ruber: [ 97 124 141  96 122 124 123 159 123 126  77  76 117 124]
fufip: [144 116  81 119  52 128 157 178 169 166 116  84  91 108]
tisis: [130 127 130 126 128 124 130 129 128 132 125 129 128 128]
vuli: [100 112 129 130 167  94 206 163 126 156 129  84  87 119]
Kozov: [120 127 130 119 128 127 130 136 128 126 116 116 125 128]
gagon: [ 90 107  59  29 179  97 226 178 123 169  64  67  72 117]
revi: [130 123 130 126 128 121 130 129 131 135 125 129 128 129]
kurud: [130 128 130 132 128  94 123 129 128 129 129 129 125 127]
q: [144 116  81 119  52 128 157 178 169 166 116  84  91 108] => fufip
both kurud gagon:  => [123]
both tisis fufip:  => [128]
both ruber vuli:  => [126]

Piman: [122 119 119 131 132 134 136 134 121 134 134 127 132 135 127 130 134 122
  95 131 131 129 120 128 123 122 122 137 120 111 133 140 129 137 131 118
 117 122 138 124 131 127 134 130 135 135 120  99 128 135 117 123 135 135
 107 132 117 135 123 115 146  94]
zarik: [130 129 132 125 148 122 163 126 122 123 124 144 124 126 128 106 135 142
 153 137 124 140 126 125 123 142 114 131 127 123 118 123 130 130 113 116
 117 136 128 122 129 135 133 137 123 124 124 127 125 120 121 107  89 128
 125 124 107 133 127 122 136 126]
Zaziz: [125 126 121 135 131 139 136 133 121 129 138 145 141 118 125 127 118 108
 116 131 128 121 127 117 130 118 108 132 122 117 135 150 129 145 124 120
 120 125 128 138 124 120 135 124 134 138 111 129 152 136 131 134 129 137
 118 128 121 125 141 149 131 145]
dorot: [129 139 129 132 126 136 127 128 127 143 132 123 139 128 127 127 120 114
 124 127 126 117 135 119 137 123 117 123 129 121 130 136 130 133 120 121
 136 132 117 138 124 123 127 125  99 133 117 128 143 128 136 137 128 150
 122 126 125 125 132 127 126 135]
nikor: [134 147 138 142 125 131  95 135 130 115 117 146 125 112 114 119  93 133
 125 126 113 120 133 119 145 145 119 124 139 132 124 115 134 129 106 123
 141 132 105 172 132 136 115 117 113 143 126 111 137 112 108  91 129 126
 118 126 132 132 130 126 131 111]
kef: [120 103 106 143 139 126 157 125 111 140 146 123 153 115 130 126 118 123
  94 118 129 124 127 117 122 125 102 130 127 109 112 162 151 135 143 141
 112 129 149 133 114 118 135 131 123 123 114 115 138 151 138 138 135 141
 112 132 110 127 130 119 143 145]
rap: [130 117 121 144 136 137 138 110 121 125 131 131 150 111 132 122 136 151
 100 103 122 123 142 119 136 142 115 109 146 120 134 137 161 108 144 156
 138 142 135 134 108 126 180 127  95 110 120 101 113 134 140 139 134 126
 118 127 113 130 109 105 138 118]
fesa: [122 119 119 131 132 134 136 134 121 134 134 127 132 135 127 130 134 122
  95 126 131 129 120 128 123 122 122 137 120 111 133 140 129 137 131 118
 117 122 138 124 131 127 134 130 135 135 153 130 138 136 121 125 129 135
 178 132  66 128 137 134 132 139]
vezi: [125 126 121 135 131 139 136 133 121 129 138 145 141 118 125 127 118 108
 116 131 128 121 127 117 130 118 108 132 122 117 135 150 129 145 124 120
 120 125 128 138 124 120 135 124 134 138 111 129 152 136 131 134 129 137
 118 127  66 128 137 134 132 139]
gibo: [130 137 122 123 121 127 132  89 129 128 128 118 132 131 136 130 111 118
 136 125 133 122 133 124 133 118 130 119 126 127 128 133  94 126 128 123
 137 131 122 131 123 120 129 128 128 125 124 136 129 126 146 131 125 123
 131 126 127 123 126 129 121 132]
Teto: [126 116 142 133 138 117 113 138 130 131 120 149 108 118 119 125 152 160
 123 130 119 142 116 140 204 184 140 140 135 139 125 136 136 116 130 135
 116 123 138  95 141 147 123 130 121 130 141 115 112 125  96 100 134 127
 126 131 132 136 123 125 141 109]
q: [130 117 121 144 136 137 138 110 121 125 131 131 150 111 132 122 136 151
 100 103 122 123 142 119 136 142 115 109 146 120 134 137 161 108 144 156
 138 142 135 134 108 126 180 127  95 110 120 101 113 134 140 139 134 126
 118 127 113 130 109 105 138 118] => rap
q: [125 126 121 135 131 139 136 133 121 129 138 145 141 118 125 127 118 108
 116 131 128 121 127 117 130 118 108 132 122 117 135 150 129 145 124 120
 120 125 128 138 124 120 135 124 134 138 111 129 152 136 131 134 129 137
 118 128 121 125 141 149 131 145] => Zaziz
q: [122 119 119 131 132 134 136 134 121 134 134 127 132 135 127 130 134 122
  95 131 131 129 120 128 123 122 122 137 120 111 133 140 129 137 131 118
 117 122 138 124 131 127 134 130 135 135 120  99 128 135 117 123 135 135
 107 132 117 135 123 115 146  94] => Piman
q: [130 137 122 123 121 127 132  89 129 128 128 118 132 131 136 130 111 118
 136 125 133 122 133 124 133 118 130 119 126 127 128 133  94 126 128 123
 137 131 122 131 123 120 129 128 128 125 124 136 129 126 146 131 125 123
 131 126 127 123 126 129 121 132] => gibo

folo: [102 131  94 119 123  92 140 132 104  90  98 140]
Mati: [152 105 121 155  89 142 190  96 156 126 124 113]
Gupeb: [152 105 144 155  89 142 190  96 156 126 124 113]
Dako: [ 76 169  86  88 170  83  66 123  78  96 103 164]
bupud: [214  37 181 200  48 192 243  59 205 155 124  55]
q: [ 76 169  86  88 170  83  66 123  78  96 103 164] => Dako
both folo Dako:  => [123]

sotuz: [125 133 132 115 112 114  80]
vud: [106 147 106  82 147 136  99]
gedes: [100 112  97 166 187 114 113]
pavaz: [ 48 127 147 149 184 137 118]
gad: [143  93  93 128  58 106 154]
valu: [145  78 132  67 127 174  96]
visab: [165  84  58 178 128 218 183]
sinup: [ 90  90  53 155 144  86  78]
Tateb: [123  84 137  82 106 104 108]
Lakem: [127 155 143 169  82  96  79]
Solik: [121 106 228  53  93 140 186]
bipod: [ 75 164 110 120 161 133 116]
both valu sotuz:  => [132]
both valu pavaz:  => [127]

dab: [183  97 178 139 121  99 102 126 168  98 132 127 134 190 133 140 148 167
  74 138  97 122  65 191]
Raf: [110 110 128 131 120 158 124 107 180  67 159 134  89 168 165  99 134 217
  87 147 109 190  93 201]
zema: [183  98 119 139 121  99 102 124 168 123 132 127  87  74 109 140 148 167
  97 138  97 135  65 191]
q: [183  98 119 139 121  99 102 124 168 123 132 127  87  74 109 140 148 167
  97 138  97 135  65 191] => zema
q: [110 110 128 131 120 158 124 107 180  67 159 134  89 168 165  99 134 217
  87 147 109 190  93 201] => Raf
q: [183  97 178 139 121  99 102 126 168  98 132 127 134 190 133 140 148 167
  74 138  97 122  65 191] => dab

teba: [121 119 168 139 139 138  91 111]
kiku: [155  44 167 157 157 102 119  98]
Vif: [175 155 156 141 158 148  84  94]
migi: [ 98 132 156 161 150 140 168 109]
sela: [128  44 123 157 157 102 158 149]
nofo: [121 119 168 139 122 138  91 180]
fusuf: [166 128 127  96 142 138 143 130]
both sela Vif:  => [158]
both fusuf nofo:  => [138]
both Vif migi:  => [156]
both migi Vif:  => [156]
both Vif sela:  => [158]

lipo: [107 127 124 123 111 106 122 109 127 124 199 110 126 122 124 125 107 109
 132 154]
nezi: [106 159  66 165 127 106 165 118 161 163 106 122 162 163  70  72 107 118
 160 160]
Fumam: [107 108 170  98 101 106  96 104 107 102 107 102 105  98 156 156 107 104
 116 150]
Rer: [108  76 216  55  85 106  51  95  73  62 108  90  68  56 211 210 108  95
  87 143]
gor: [108  82 205  63  88 106  60  97  80  70 107  92  75  64 200  73 108  97
  93 144]
Vupe: [ 98 166  54  72 130 106 174 120 167 171 106 125 169 171  59  61 107 120
 166 162]
topa: [107 127 124 123 111 106  99 109 127 124 107 110 125 122 124 125 107 109
 132 154]
labev: [ 59 166  54 174 130 106 174 120 167 171 106 125 170 172  59  61 107 120
 166 162]
simil: [106 141 198 140 117 106 140 113 140 140 106 115 141 139 102  70 107 113
 144 157]
ligel: [107 108 158  98 101 106  96 104 107 102 107 102 105  98 156 156 107 104
 116 150]
both labev Rer:  => [106]
q: [108  76 216  55  85 106  51  95  73  62 108  90  68  56 211 210 108  95
  87 143] => Rer
both Rer lipo:  => [106]
both lipo Rer:  => [106]

reben: [121 106 123  97  64  95 117 106 114 132 122 123 106 121 175  94  74]
Tibu: [109  93 131 156  67  95 120 172 130 123 114 143 146 131 105 122 149]
doban: [121  99 145 139 139  95 117 121 120 116 122 128 129 127 111 143 147]
pum: [105  94 105 139  78  95 108 174 138 108 102 115 122 129 123 115 137]
buzur: [100 110 133 101 106  95  99 118 142 112 116 140 130 126 136 132 118]
Tok: [ 90 112 154 123 126  95  91 114 175 118 102 135 146 125 117 164 121]
teku: [ 95 100 118  93 108  95 101 167 167  94 145 155 162 143  41 171 221]
q: [ 90 112 154 123 126  95  91 114 175 118 102 135 146 125 117 164 121] => Tok
q: [ 95 100 118  93 108  95 101 167 167  94 145 155 162 143  41 171 221] => teku
q: [121  99 145 139 139  95 117 121 120 116 122 128 129 127 111 143 147] => doban
both buzur pum:  => [95]
q: [100 110 133 101 106  95  99 118 142 112 116 140 130 126 136 132 118] => buzur
q: [105  94 105 139  78  95 108 174 138 108 102 115 122 129 123 115 137] => pum

Bidu: [131 133 115 131 127 140 142 127 100 123 135 129]
zutaf: [100 129 115 119 153 123 141 140 158 123 116 183]
Pulov: [131 115 115 116 127 140 142 114 117 123 135 129]
kez: [177 146  99 117  62 140 142 102  45 123 149  30]
nudad: [131 128 131 117 127 140 135 114 117 123 135 129]
q: [131 133 115 131 127 140 142 127 100 123 135 129] => Bidu
q: [177 146  99 117  62 140 142 102  45 123 149  30] => kez

golu: [106  60 144 176]
loro: [154 132  63  56]
Tikel: [60 45 95 95]
bero: [ 76  60  94 106]
dimuf: [ 99 131  95 168]
roz: [116 126  83 178]
both Tikel dimuf:  => [95]
both dimuf Tikel:  => [95]
q: [ 76  60  94 106] => bero

siguz: [163 112 134  92 146 129 128 110  86]
Fana: [180 158 129 123 106 108 119 147 161]
Gil: [154 109 121 134 107 147 128 116 171]
nezo: [129 135 128  82 112 135 121  85 103]
Suso: [ 33 185 121 162 140 128  98 122 115]
givu: [ 92 144 157 139 166 111  98 122  66]
rav: [ 67 162 112 101 108 147 137  98 178]
silin: [107  76 121 130 198 135 112 147 162]
both rav nezo:  => [112]
both siguz Fana:  => [129]
both silin siguz:  => [112]
q: [129 135 128  82 112 135 121  85 103] => nezo
q: [163 112 134  92 146 129 128 110  86] => siguz
both siguz givu:  => [92]
both silin Fana:  => [147]

ral: [130 127 128 189]
dum: [128 129 130 123]
sigam: [129 127 131 119]
kilav: [130 138 132 132]
tupu: [131 119 128 131]
both sigam ral:  => [127]
both dum sigam:  => [129]
both ral tupu:  => [128]
both ral kilav:  => [130]
both kilav dum:  => [130]
both sigam dum:  => [129]
both dum kilav:  => [130]

Faf: [134 143 120 131 140 245 103 152 136 153 106 120 125 113 103 122  95]
tinek: [112 109 153 110 120 113 136 108 154 118 115 127 145 113 151 133 112]
gugi: [130 117 138 115 121 123 159 120  97 113 161 137 111 113 142 141 148]
Gur: [111 146 138 155 124 138 124 106 145 124 154 123 143 113 153 116 136]
nid: [109 156 142 155 125 147 124 107 141 129 129 113 141 113 150 114 130]
kis: [109 154 142 155 143 154 124 106 141 128 129 122 152 113 151 114 132]
kazam: [132 110 122 112 120 115 134 108 155 118 114 127 145 113 151 132 143]
q: [111 146 138 155 124 138 124 106 145 124 154 123 143 113 153 116 136] => Gur
q: [109 156 142 155 125 147 124 107 141 129 129 113 141 113 150 114 130] => nid
q: [112 109 153 110 120 113 136 108 154 118 115 127 145 113 151 133 112] => tinek
q: [109 154 142 155 143 154 124 106 141 128 129 122 152 113 151 114 132] => kis
q: [134 143 120 131 140 245 103 152 136 153 106 120 125 113 103 122  95] => Faf
q: [130 117 138 115 121 123 159 120  97 113 161 137 111 113 142 141 148] => gugi

